In the data rows, 128 means zero.
Every row has a hidden score. How much higher is the second row's score than the first row's in each pair? 15 means about the same, 30 much higher and 0 much lower. The score is a weighted sum of the row's numbers plus the product of two more (or one squared), each taken from its middle value.
np.array([130, 117, 153, 144, 123, 129, 113, 102, 72, 143, 147, 109, 140, 124, 119, 143])
np.array([123, 134, 115, 160, 169, 117, 125, 145, 137, 107, 127, 130, 164, 157, 144, 142]) >> 21
np.array([141, 114, 144, 128, 101, 153, 83, 94, 65, 171, 134, 120, 175, 154, 111, 141])
np.array([138, 104, 93, 72, 97, 164, 99, 133, 113, 165, 135, 172, 100, 132, 108, 139]) >> 4
np.array([123, 133, 193, 156, 147, 119, 161, 106, 189, 70, 79, 134, 132, 150, 152, 80])
np.array([120, 141, 176, 164, 135, 116, 178, 95, 173, 75, 93, 100, 135, 98, 142, 81]) >> 20
np.array([148, 132, 100, 120, 134, 127, 119, 165, 93, 129, 151, 136, 146, 171, 122, 156])
np.array([140, 132, 105, 131, 125, 129, 103, 149, 93, 155, 141, 120, 162, 150, 118, 147]) >> 10
np.array([146, 131, 143, 107, 127, 122, 133, 156, 127, 130, 124, 145, 112, 133, 124, 112])
np.array([143, 127, 111, 117, 127, 136, 151, 150, 149, 115, 120, 141, 82, 82, 117, 112]) >> 17
np.array([152, 124, 61, 58, 110, 136, 97, 185, 77, 198, 177, 153, 88, 120, 103, 168])
np.array([129, 124, 94, 95, 128, 124, 124, 152, 146, 138, 144, 157, 72, 124, 134, 135]) >> 26
np.array([65, 116, 122, 193, 177, 112, 103, 60, 129, 123, 141, 97, 185, 153, 158, 183])
np.array([126, 107, 95, 91, 119, 149, 98, 131, 122, 162, 138, 165, 111, 141, 124, 146]) >> 12
np.array([137, 131, 97, 111, 151, 109, 111, 171, 73, 143, 177, 131, 119, 152, 127, 181])
np.array([165, 127, 130, 103, 100, 140, 115, 150, 92, 146, 134, 136, 130, 145, 114, 123]) >> 9
np.array([141, 146, 174, 119, 109, 124, 196, 112, 127, 101, 122, 89, 138, 76, 120, 104])
np.array([138, 122, 66, 68, 121, 142, 95, 161, 78, 193, 173, 145, 104, 125, 106, 178]) >> 11
np.array([92, 132, 123, 175, 146, 127, 129, 100, 181, 97, 103, 115, 156, 130, 153, 116])
np.array([143, 123, 95, 92, 100, 145, 94, 143, 75, 187, 157, 129, 134, 129, 98, 155]) >> 4
np.array([142, 138, 160, 161, 123, 121, 157, 112, 153, 93, 108, 105, 131, 115, 131, 91])
np.array([82, 106, 130, 179, 140, 136, 103, 40, 117, 140, 139, 102, 167, 118, 144, 167]) >> 14
np.array([124, 143, 127, 146, 143, 101, 172, 141, 159, 98, 126, 100, 105, 74, 129, 115])
np.array([136, 115, 152, 137, 106, 152, 85, 87, 67, 165, 138, 114, 185, 154, 113, 155]) >> 20
np.array([73, 112, 145, 200, 142, 123, 109, 32, 122, 129, 137, 78, 170, 119, 146, 158])
np.array([133, 164, 169, 163, 167, 76, 191, 152, 141, 83, 129, 74, 148, 111, 141, 121]) >> 23
np.array([129, 123, 173, 164, 99, 135, 108, 75, 70, 151, 137, 79, 173, 120, 114, 131])
np.array([112, 128, 74, 133, 131, 118, 120, 144, 173, 116, 134, 138, 94, 122, 140, 127]) >> 28
np.array([143, 116, 137, 116, 83, 156, 85, 95, 70, 182, 141, 118, 174, 138, 102, 140])
np.array([163, 129, 100, 95, 116, 134, 112, 170, 84, 152, 150, 144, 129, 155, 110, 148]) >> 3
np.array([132, 133, 105, 144, 157, 107, 140, 167, 170, 91, 122, 144, 93, 144, 147, 117])
np.array([130, 156, 178, 170, 165, 90, 199, 128, 153, 61, 112, 82, 146, 109, 145, 115]) >> 15
np.array([83, 113, 94, 143, 161, 133, 99, 94, 131, 142, 142, 136, 153, 149, 143, 178])
np.array([164, 132, 108, 57, 92, 141, 114, 175, 89, 174, 148, 151, 80, 107, 96, 127]) >> 9
np.array([120, 116, 110, 138, 147, 143, 126, 126, 146, 115, 116, 152, 120, 134, 126, 131])
np.array([134, 140, 191, 156, 143, 115, 168, 115, 174, 69, 87, 119, 133, 138, 150, 77]) >> 19
np.array([117, 106, 131, 116, 140, 146, 107, 117, 155, 118, 101, 176, 129, 173, 145, 116])
np.array([139, 123, 157, 136, 91, 147, 96, 96, 66, 160, 137, 106, 165, 133, 108, 136]) >> 19
np.array([144, 128, 79, 78, 136, 120, 106, 188, 84, 166, 173, 149, 108, 153, 122, 179])
np.array([94, 130, 141, 164, 158, 125, 97, 111, 157, 107, 103, 135, 179, 194, 154, 127]) >> 15
np.array([141, 116, 145, 121, 89, 157, 85, 93, 62, 183, 140, 119, 173, 144, 105, 145])
np.array([123, 125, 154, 118, 127, 126, 141, 120, 166, 105, 104, 143, 105, 127, 142, 98]) >> 4
np.array([165, 129, 102, 79, 103, 136, 115, 175, 93, 168, 152, 143, 92, 125, 107, 139])
np.array([177, 124, 143, 67, 77, 152, 123, 153, 95, 165, 127, 154, 84, 104, 100, 101]) >> 19
np.array([144, 118, 129, 90, 124, 145, 115, 139, 127, 140, 122, 160, 100, 138, 114, 114])
np.array([134, 115, 137, 130, 68, 158, 116, 85, 169, 132, 95, 132, 100, 101, 121, 74]) >> 20
np.array([64, 121, 132, 204, 164, 104, 102, 63, 127, 125, 143, 84, 188, 145, 156, 168])
np.array([156, 137, 112, 128, 143, 112, 131, 197, 116, 111, 132, 138, 107, 141, 124, 124]) >> 10
np.array([149, 129, 76, 73, 109, 131, 102, 179, 81, 191, 166, 143, 100, 115, 109, 156])
np.array([135, 125, 103, 101, 150, 113, 109, 175, 75, 143, 165, 138, 123, 166, 129, 175]) >> 18
np.array([151, 137, 106, 110, 105, 131, 115, 155, 98, 167, 140, 119, 134, 122, 103, 133])
np.array([172, 132, 130, 80, 83, 146, 122, 149, 88, 160, 135, 135, 98, 109, 105, 115]) >> 15
np.array([172, 119, 116, 58, 70, 151, 114, 157, 88, 176, 138, 157, 95, 110, 96, 116])
np.array([120, 126, 135, 103, 111, 126, 157, 110, 164, 129, 126, 128, 65, 60, 127, 106]) >> 11
np.array([94, 107, 91, 126, 134, 140, 101, 98, 101, 168, 161, 120, 134, 114, 123, 176])
np.array([167, 130, 136, 117, 92, 147, 123, 143, 91, 143, 130, 136, 151, 148, 109, 111]) >> 29
np.array([128, 156, 177, 145, 163, 90, 205, 135, 140, 75, 129, 80, 153, 99, 142, 120])
np.array([137, 138, 190, 146, 145, 112, 168, 133, 158, 74, 94, 119, 127, 139, 143, 80]) >> 14
np.array([141, 142, 169, 120, 115, 136, 187, 109, 123, 95, 117, 97, 142, 95, 117, 111])
np.array([103, 140, 175, 133, 182, 103, 199, 104, 162, 79, 120, 112, 109, 101, 148, 123]) >> 22
np.array([128, 133, 100, 136, 136, 120, 126, 156, 151, 111, 124, 140, 108, 137, 139, 128])
np.array([141, 124, 80, 79, 135, 122, 105, 180, 105, 154, 165, 161, 92, 147, 122, 161]) >> 14
np.array([114, 104, 91, 93, 118, 159, 96, 117, 116, 161, 134, 167, 105, 134, 121, 156])
np.array([181, 135, 183, 80, 78, 139, 145, 144, 104, 143, 116, 138, 91, 93, 98, 78]) >> 17
np.array([142, 128, 108, 95, 132, 127, 100, 165, 76, 154, 159, 147, 125, 163, 118, 164])
np.array([79, 116, 95, 160, 155, 127, 101, 89, 123, 142, 146, 121, 168, 150, 146, 183]) >> 21
np.array([113, 133, 142, 104, 127, 117, 173, 109, 162, 125, 128, 125, 65, 60, 132, 113])
np.array([123, 119, 78, 85, 124, 141, 99, 144, 110, 176, 153, 156, 105, 124, 117, 163]) >> 15
np.array([139, 113, 138, 116, 83, 159, 85, 94, 71, 172, 140, 125, 163, 145, 106, 140])
np.array([129, 129, 108, 140, 120, 129, 122, 131, 148, 118, 119, 138, 122, 136, 136, 109]) >> 13
np.array([141, 158, 144, 151, 155, 88, 154, 167, 127, 113, 136, 95, 147, 123, 127, 126])
np.array([134, 153, 148, 112, 122, 111, 208, 131, 131, 103, 136, 86, 104, 57, 118, 118]) >> 14
np.array([118, 125, 131, 137, 157, 128, 125, 131, 156, 106, 115, 150, 139, 153, 140, 126])
np.array([137, 123, 85, 83, 124, 130, 116, 161, 124, 146, 144, 164, 85, 137, 128, 146]) >> 16
np.array([113, 106, 149, 153, 94, 153, 96, 51, 84, 165, 139, 100, 154, 108, 118, 147])
np.array([151, 114, 122, 116, 62, 168, 98, 98, 127, 157, 113, 145, 130, 124, 116, 106]) >> 23
np.array([106, 138, 114, 155, 143, 110, 165, 116, 182, 96, 118, 103, 112, 83, 141, 112])
np.array([128, 123, 107, 133, 139, 139, 132, 135, 147, 112, 120, 144, 103, 109, 130, 115]) >> 12
np.array([99, 142, 133, 129, 165, 104, 98, 172, 157, 110, 116, 150, 133, 187, 151, 133])
np.array([160, 140, 141, 134, 142, 110, 157, 170, 130, 103, 120, 119, 113, 106, 122, 100]) >> 18
np.array([147, 110, 111, 97, 82, 160, 94, 121, 107, 163, 126, 157, 116, 142, 116, 121])
np.array([124, 116, 145, 129, 86, 144, 94, 88, 63, 175, 145, 97, 168, 130, 113, 153]) >> 12
np.array([142, 120, 99, 86, 96, 149, 92, 137, 64, 196, 164, 132, 132, 126, 106, 163])
np.array([66, 138, 126, 200, 179, 89, 88, 104, 123, 120, 141, 87, 215, 193, 156, 173]) >> 17
np.array([154, 131, 131, 134, 116, 137, 105, 136, 94, 151, 130, 123, 174, 164, 115, 132])
np.array([148, 115, 117, 112, 75, 164, 90, 105, 99, 169, 122, 137, 149, 137, 108, 124]) >> 22
np.array([173, 136, 136, 126, 125, 128, 135, 186, 114, 111, 116, 143, 113, 143, 116, 102])
np.array([159, 122, 86, 50, 91, 147, 101, 178, 80, 191, 159, 160, 85, 117, 100, 149]) >> 20
np.array([139, 127, 149, 157, 97, 143, 140, 93, 162, 105, 92, 123, 124, 109, 129, 80])
np.array([69, 128, 84, 156, 163, 116, 108, 121, 158, 129, 132, 120, 150, 131, 142, 161]) >> 11
np.array([128, 127, 182, 137, 147, 121, 155, 126, 177, 77, 88, 147, 114, 151, 150, 81])
np.array([129, 123, 161, 137, 72, 145, 144, 79, 172, 118, 90, 121, 98, 86, 128, 65]) >> 21
np.array([133, 126, 153, 156, 90, 145, 148, 85, 179, 97, 88, 122, 118, 105, 135, 71])
np.array([110, 122, 153, 147, 151, 131, 118, 115, 169, 91, 95, 155, 148, 186, 148, 111]) >> 7
np.array([153, 128, 76, 70, 101, 137, 98, 165, 79, 194, 170, 137, 107, 115, 102, 157])
np.array([178, 128, 112, 104, 87, 151, 150, 160, 132, 123, 118, 138, 66, 61, 96, 86]) >> 16
np.array([170, 121, 110, 69, 78, 153, 110, 161, 84, 175, 138, 156, 100, 119, 95, 123])
np.array([116, 107, 118, 108, 124, 158, 97, 115, 145, 137, 109, 179, 120, 160, 127, 121]) >> 15
np.array([139, 148, 135, 119, 128, 105, 201, 145, 143, 103, 137, 88, 88, 49, 119, 110])
np.array([145, 124, 81, 74, 113, 136, 101, 173, 71, 174, 170, 152, 113, 142, 110, 164]) >> 18
np.array([120, 114, 112, 118, 101, 149, 93, 89, 74, 182, 153, 115, 153, 119, 109, 162])
np.array([127, 119, 123, 112, 85, 158, 80, 97, 81, 180, 138, 120, 158, 140, 106, 146]) >> 15
np.array([156, 136, 110, 72, 104, 119, 138, 174, 109, 165, 150, 134, 68, 82, 111, 126])
np.array([107, 116, 116, 128, 155, 140, 110, 120, 151, 121, 118, 159, 142, 164, 143, 143]) >> 20
np.array([117, 128, 110, 114, 137, 111, 137, 134, 155, 121, 134, 139, 88, 112, 137, 124])
np.array([146, 153, 138, 157, 152, 99, 145, 162, 120, 111, 129, 99, 158, 136, 131, 118]) >> 14
np.array([171, 128, 124, 99, 89, 148, 154, 163, 130, 123, 112, 137, 69, 65, 99, 79])
np.array([115, 123, 155, 146, 154, 130, 129, 117, 170, 94, 95, 155, 149, 171, 148, 108]) >> 16
np.array([166, 125, 129, 132, 118, 138, 123, 149, 95, 122, 128, 130, 160, 175, 116, 127])
np.array([149, 121, 126, 114, 90, 153, 90, 120, 75, 174, 138, 125, 167, 148, 101, 140]) >> 18
np.array([127, 115, 65, 78, 113, 136, 94, 147, 86, 187, 173, 145, 110, 119, 109, 181])
np.array([151, 130, 87, 79, 100, 128, 114, 172, 96, 176, 157, 137, 88, 99, 105, 141]) >> 14
np.array([144, 117, 127, 131, 78, 161, 113, 95, 135, 135, 106, 132, 127, 123, 113, 94])
np.array([159, 134, 123, 128, 147, 115, 118, 186, 105, 113, 130, 140, 130, 161, 127, 125]) >> 4
np.array([108, 112, 79, 105, 139, 142, 97, 116, 93, 174, 163, 131, 128, 120, 117, 184])
np.array([152, 144, 128, 103, 126, 112, 135, 177, 109, 141, 145, 126, 111, 122, 117, 125]) >> 18
np.array([156, 132, 112, 66, 92, 128, 136, 159, 108, 164, 149, 136, 60, 81, 105, 119])
np.array([149, 121, 127, 122, 81, 161, 113, 105, 127, 144, 113, 130, 126, 117, 117, 102]) >> 25
np.array([78, 125, 131, 182, 172, 104, 93, 97, 132, 125, 136, 109, 196, 183, 152, 171])
np.array([151, 115, 115, 94, 78, 162, 88, 122, 74, 182, 146, 146, 137, 139, 100, 140]) >> 18
np.array([75, 131, 98, 176, 175, 112, 120, 109, 175, 105, 123, 122, 164, 150, 155, 154])
np.array([150, 148, 211, 141, 145, 100, 192, 132, 139, 74, 104, 96, 138, 120, 133, 90]) >> 12
np.array([109, 143, 137, 176, 166, 103, 155, 122, 171, 81, 112, 100, 147, 123, 150, 121])
np.array([121, 143, 188, 178, 155, 103, 199, 102, 173, 61, 100, 94, 148, 117, 148, 92]) >> 17
np.array([122, 127, 107, 100, 120, 122, 137, 140, 148, 137, 142, 139, 66, 85, 133, 124])
np.array([153, 141, 161, 157, 115, 126, 147, 129, 144, 93, 98, 123, 139, 137, 129, 88]) >> 11
np.array([159, 120, 83, 64, 96, 147, 102, 172, 82, 176, 158, 158, 101, 129, 101, 150])
np.array([155, 125, 141, 129, 125, 134, 103, 148, 91, 140, 123, 135, 162, 171, 115, 132]) >> 15
np.array([128, 118, 150, 134, 80, 148, 93, 80, 59, 178, 144, 97, 169, 124, 104, 143])
np.array([64, 120, 114, 190, 204, 108, 104, 91, 149, 112, 135, 112, 197, 180, 166, 183]) >> 16
np.array([157, 150, 210, 120, 154, 99, 184, 153, 124, 89, 110, 113, 124, 121, 130, 95])
np.array([120, 115, 104, 108, 144, 142, 106, 133, 132, 132, 126, 158, 119, 149, 127, 141]) >> 18
np.array([98, 130, 88, 147, 151, 121, 141, 127, 173, 111, 126, 124, 110, 90, 142, 133])
np.array([149, 126, 111, 118, 135, 121, 124, 163, 110, 127, 145, 140, 137, 159, 130, 142]) >> 15
np.array([113, 128, 162, 163, 159, 123, 142, 107, 179, 81, 89, 137, 147, 158, 150, 100])
np.array([144, 134, 96, 103, 112, 129, 106, 161, 91, 173, 154, 123, 135, 129, 110, 151]) >> 13
np.array([142, 136, 113, 88, 111, 118, 149, 156, 124, 152, 146, 125, 70, 75, 115, 119])
np.array([161, 131, 137, 137, 136, 125, 132, 170, 110, 114, 116, 141, 138, 160, 121, 115]) >> 11
np.array([132, 132, 169, 92, 125, 119, 180, 120, 144, 122, 120, 127, 72, 70, 128, 103])
np.array([145, 119, 139, 121, 94, 153, 83, 108, 64, 174, 139, 121, 173, 150, 108, 147]) >> 24
np.array([62, 126, 107, 184, 194, 110, 104, 87, 150, 111, 136, 120, 199, 179, 168, 183])
np.array([101, 135, 145, 150, 144, 113, 81, 148, 144, 117, 107, 135, 179, 198, 139, 120]) >> 8
np.array([128, 133, 194, 136, 149, 107, 166, 127, 176, 71, 95, 137, 109, 143, 149, 81])
np.array([146, 125, 80, 73, 126, 127, 104, 189, 87, 168, 168, 157, 95, 143, 112, 170]) >> 14
np.array([163, 128, 107, 100, 106, 143, 107, 156, 83, 149, 145, 145, 138, 151, 116, 141])
np.array([70, 114, 145, 200, 165, 119, 106, 49, 125, 121, 134, 93, 188, 146, 152, 171]) >> 16
np.array([161, 121, 118, 66, 92, 144, 117, 167, 98, 166, 136, 161, 81, 110, 101, 122])
np.array([162, 139, 132, 102, 107, 129, 177, 158, 139, 112, 124, 124, 68, 58, 112, 93]) >> 16
np.array([136, 133, 99, 133, 154, 109, 121, 176, 141, 112, 136, 141, 102, 151, 139, 140])
np.array([148, 139, 179, 137, 141, 112, 161, 140, 147, 89, 104, 127, 128, 140, 138, 95]) >> 5
np.array([120, 136, 181, 172, 126, 118, 172, 92, 187, 71, 88, 106, 131, 106, 146, 78])
np.array([163, 134, 130, 121, 127, 131, 128, 178, 115, 113, 121, 142, 113, 142, 116, 109]) >> 6
np.array([138, 132, 133, 156, 140, 114, 152, 146, 171, 75, 105, 133, 105, 133, 141, 92])
np.array([137, 111, 117, 113, 70, 170, 93, 97, 124, 158, 117, 146, 133, 134, 112, 113]) >> 14
np.array([123, 150, 133, 148, 137, 109, 189, 127, 163, 98, 124, 94, 104, 58, 132, 102])
np.array([77, 107, 96, 155, 149, 133, 102, 77, 126, 150, 149, 119, 147, 123, 147, 182]) >> 17
np.array([147, 132, 100, 93, 101, 134, 112, 160, 95, 171, 149, 126, 117, 114, 111, 134])
np.array([145, 153, 126, 148, 148, 98, 144, 168, 120, 123, 143, 97, 142, 128, 131, 138]) >> 20
np.array([159, 146, 217, 108, 147, 106, 187, 153, 124, 95, 110, 120, 116, 117, 131, 88])
np.array([99, 142, 161, 139, 168, 90, 150, 143, 191, 75, 103, 137, 109, 149, 160, 96]) >> 19
np.array([104, 107, 84, 109, 126, 146, 97, 103, 114, 164, 149, 148, 106, 112, 133, 167])
np.array([163, 147, 158, 140, 134, 111, 164, 166, 129, 97, 119, 107, 126, 112, 123, 99]) >> 12
np.array([94, 114, 95, 139, 143, 137, 98, 93, 106, 164, 155, 130, 152, 134, 133, 177])
np.array([67, 134, 125, 182, 184, 90, 90, 116, 122, 128, 150, 98, 192, 181, 155, 186]) >> 12
np.array([152, 124, 67, 56, 111, 134, 102, 180, 76, 199, 171, 152, 90, 114, 106, 168])
np.array([132, 131, 173, 170, 118, 133, 165, 91, 181, 78, 86, 119, 136, 120, 144, 69]) >> 22
np.array([73, 136, 123, 184, 170, 97, 78, 117, 131, 131, 136, 99, 212, 187, 151, 173])
np.array([67, 139, 121, 181, 187, 90, 89, 116, 126, 127, 147, 92, 195, 176, 156, 184]) >> 15
np.array([135, 121, 79, 72, 119, 132, 100, 163, 86, 189, 170, 146, 108, 123, 105, 172])
np.array([95, 126, 112, 165, 174, 121, 121, 118, 161, 108, 116, 133, 167, 170, 152, 145]) >> 24
np.array([157, 128, 77, 48, 105, 132, 106, 186, 82, 191, 163, 155, 70, 110, 101, 149])
np.array([168, 146, 168, 119, 121, 115, 193, 156, 134, 92, 119, 112, 91, 82, 116, 88]) >> 21
np.array([146, 133, 86, 95, 134, 121, 108, 183, 86, 152, 165, 147, 122, 160, 125, 169])
np.array([150, 128, 186, 116, 125, 126, 145, 137, 152, 101, 94, 146, 104, 141, 128, 84]) >> 8
np.array([141, 113, 105, 141, 90, 164, 155, 99, 165, 107, 97, 133, 73, 47, 108, 80])
np.array([122, 113, 131, 119, 142, 139, 112, 119, 154, 112, 107, 163, 128, 160, 140, 118]) >> 14
np.array([129, 140, 209, 137, 156, 100, 177, 128, 181, 63, 88, 127, 108, 133, 156, 75])
np.array([120, 134, 209, 145, 147, 109, 179, 111, 187, 61, 83, 122, 112, 128, 154, 69]) >> 18
np.array([127, 144, 132, 116, 121, 116, 194, 122, 165, 106, 129, 99, 75, 37, 128, 108])
np.array([86, 126, 89, 158, 172, 120, 127, 122, 165, 119, 130, 127, 138, 130, 147, 156]) >> 19
np.array([139, 129, 117, 118, 133, 125, 95, 163, 84, 149, 148, 134, 148, 166, 127, 154])
np.array([105, 104, 159, 170, 102, 149, 110, 32, 95, 148, 131, 93, 151, 91, 124, 140]) >> 21
np.array([79, 107, 94, 143, 143, 135, 105, 82, 121, 150, 150, 123, 134, 128, 143, 175])
np.array([155, 133, 136, 138, 144, 111, 157, 171, 152, 77, 112, 137, 107, 140, 134, 94]) >> 20
np.array([117, 125, 116, 151, 144, 134, 97, 118, 106, 140, 134, 121, 187, 167, 129, 162])
np.array([148, 129, 101, 92, 91, 140, 107, 151, 100, 174, 145, 135, 107, 113, 106, 131]) >> 11
np.array([137, 131, 89, 108, 140, 115, 125, 164, 130, 134, 151, 145, 100, 147, 136, 149])
np.array([146, 137, 215, 148, 138, 114, 185, 118, 168, 60, 85, 119, 130, 128, 144, 65]) >> 4
np.array([119, 100, 85, 79, 104, 162, 98, 124, 104, 173, 147, 168, 100, 130, 116, 153])
np.array([132, 116, 135, 115, 91, 149, 89, 106, 71, 181, 143, 119, 162, 143, 102, 152]) >> 17
np.array([84, 118, 90, 156, 173, 123, 104, 109, 137, 138, 146, 131, 170, 157, 151, 180])
np.array([156, 133, 149, 149, 128, 131, 137, 141, 136, 99, 107, 129, 138, 142, 126, 94]) >> 11
np.array([133, 117, 111, 126, 77, 155, 101, 97, 138, 144, 115, 135, 125, 124, 122, 109])
np.array([130, 134, 202, 134, 117, 126, 194, 91, 172, 70, 85, 113, 118, 99, 135, 71]) >> 15
np.array([128, 162, 183, 151, 170, 81, 204, 144, 134, 77, 125, 85, 145, 110, 149, 114])
np.array([147, 134, 119, 100, 100, 138, 189, 136, 161, 111, 123, 129, 46, 25, 111, 94]) >> 11
np.array([160, 127, 161, 87, 101, 138, 133, 147, 123, 136, 115, 153, 94, 122, 115, 97])
np.array([160, 150, 196, 115, 142, 103, 179, 156, 120, 98, 114, 112, 112, 122, 133, 89]) >> 17
np.array([151, 128, 77, 63, 106, 136, 105, 177, 86, 192, 167, 149, 89, 103, 101, 151])
np.array([141, 111, 104, 122, 92, 168, 141, 116, 154, 129, 102, 146, 77, 56, 108, 95]) >> 22
np.array([111, 110, 153, 168, 103, 147, 116, 47, 94, 147, 129, 88, 138, 92, 125, 138])
np.array([138, 128, 79, 99, 148, 115, 114, 182, 106, 141, 164, 150, 123, 160, 131, 164]) >> 19
np.array([148, 136, 111, 124, 157, 111, 116, 194, 104, 125, 140, 139, 130, 166, 127, 142])
np.array([138, 148, 152, 114, 107, 119, 201, 122, 127, 108, 135, 90, 117, 61, 117, 113]) >> 17
np.array([147, 150, 160, 161, 138, 100, 166, 139, 140, 97, 118, 96, 144, 124, 140, 103])
np.array([133, 110, 129, 121, 64, 162, 105, 96, 156, 137, 100, 149, 101, 117, 119, 84]) >> 13
np.array([75, 139, 113, 163, 165, 92, 77, 134, 109, 151, 153, 96, 189, 169, 143, 175])
np.array([167, 137, 137, 119, 118, 131, 150, 170, 128, 111, 117, 139, 96, 104, 112, 95]) >> 13
np.array([161, 135, 129, 72, 110, 119, 149, 160, 108, 158, 144, 126, 68, 80, 112, 114])
np.array([107, 116, 104, 150, 167, 135, 125, 117, 150, 119, 122, 152, 140, 140, 139, 143]) >> 22
np.array([69, 121, 148, 209, 166, 107, 111, 50, 125, 119, 138, 81, 188, 150, 154, 166])
np.array([137, 148, 198, 153, 134, 107, 197, 111, 151, 75, 104, 90, 138, 103, 136, 83]) >> 15
np.array([179, 139, 193, 78, 96, 131, 155, 142, 106, 141, 116, 130, 88, 90, 101, 81])
np.array([160, 149, 172, 142, 130, 109, 184, 156, 140, 74, 108, 104, 119, 109, 134, 88]) >> 17
np.array([148, 116, 123, 121, 72, 166, 108, 99, 134, 147, 109, 134, 121, 114, 113, 91])
np.array([81, 117, 117, 178, 189, 122, 109, 97, 145, 110, 129, 130, 188, 180, 164, 170]) >> 12
np.array([108, 136, 177, 156, 151, 107, 194, 87, 178, 78, 103, 100, 127, 89, 147, 100])
np.array([103, 102, 81, 106, 120, 149, 96, 99, 118, 160, 148, 151, 104, 116, 124, 170]) >> 10
np.array([80, 123, 81, 123, 153, 125, 91, 130, 138, 152, 146, 139, 124, 125, 131, 163])
np.array([126, 146, 138, 110, 113, 115, 205, 125, 164, 101, 129, 104, 66, 34, 121, 101]) >> 19
np.array([124, 138, 160, 148, 110, 120, 193, 95, 179, 86, 107, 99, 102, 54, 131, 84])
np.array([158, 124, 121, 121, 85, 155, 115, 121, 110, 150, 122, 134, 129, 122, 108, 110]) >> 16
np.array([131, 115, 89, 87, 122, 144, 103, 146, 112, 168, 144, 162, 109, 136, 118, 151])
np.array([142, 126, 157, 114, 124, 132, 135, 135, 149, 110, 103, 152, 116, 147, 134, 98]) >> 12
np.array([104, 106, 148, 167, 136, 147, 103, 63, 100, 137, 125, 123, 191, 168, 137, 156])
np.array([138, 119, 148, 142, 150, 136, 107, 133, 96, 126, 121, 141, 170, 193, 130, 142]) >> 7
np.array([149, 128, 132, 140, 149, 127, 122, 154, 121, 113, 117, 140, 148, 162, 128, 129])
np.array([175, 126, 131, 91, 74, 152, 111, 142, 88, 158, 133, 141, 126, 132, 101, 112]) >> 21
np.array([132, 126, 165, 148, 82, 146, 148, 72, 184, 98, 87, 120, 118, 93, 137, 66])
np.array([99, 107, 98, 117, 145, 145, 98, 107, 135, 140, 131, 160, 131, 155, 136, 153]) >> 9
np.array([101, 103, 80, 102, 131, 149, 100, 104, 114, 166, 153, 152, 107, 119, 127, 168])
np.array([150, 142, 176, 159, 135, 116, 175, 139, 147, 73, 98, 110, 138, 132, 132, 82]) >> 19
np.array([165, 149, 160, 128, 121, 113, 179, 165, 133, 96, 116, 116, 105, 94, 119, 90])
np.array([85, 136, 106, 179, 176, 109, 133, 112, 178, 103, 121, 120, 155, 136, 155, 147]) >> 21
np.array([167, 141, 163, 143, 130, 120, 161, 163, 142, 83, 105, 127, 115, 133, 124, 83])
np.array([165, 130, 132, 148, 127, 135, 128, 154, 99, 100, 129, 135, 176, 193, 129, 133]) >> 19
np.array([151, 128, 80, 67, 119, 127, 109, 183, 92, 167, 162, 157, 79, 127, 112, 157])
np.array([150, 150, 136, 151, 145, 115, 131, 161, 118, 114, 124, 115, 157, 155, 117, 118]) >> 17
np.array([149, 115, 130, 102, 88, 161, 86, 116, 65, 179, 145, 135, 147, 142, 104, 140])
np.array([130, 158, 171, 163, 167, 80, 190, 140, 145, 85, 130, 81, 144, 108, 143, 119]) >> 16
np.array([133, 164, 160, 155, 154, 84, 196, 152, 138, 88, 133, 76, 140, 95, 138, 119])
np.array([140, 113, 142, 119, 77, 159, 87, 85, 59, 186, 143, 117, 168, 132, 102, 148]) >> 20
np.array([116, 130, 166, 172, 146, 119, 150, 103, 186, 79, 89, 125, 142, 148, 147, 97])
np.array([145, 139, 94, 96, 122, 116, 120, 177, 101, 164, 152, 126, 110, 117, 117, 150]) >> 11
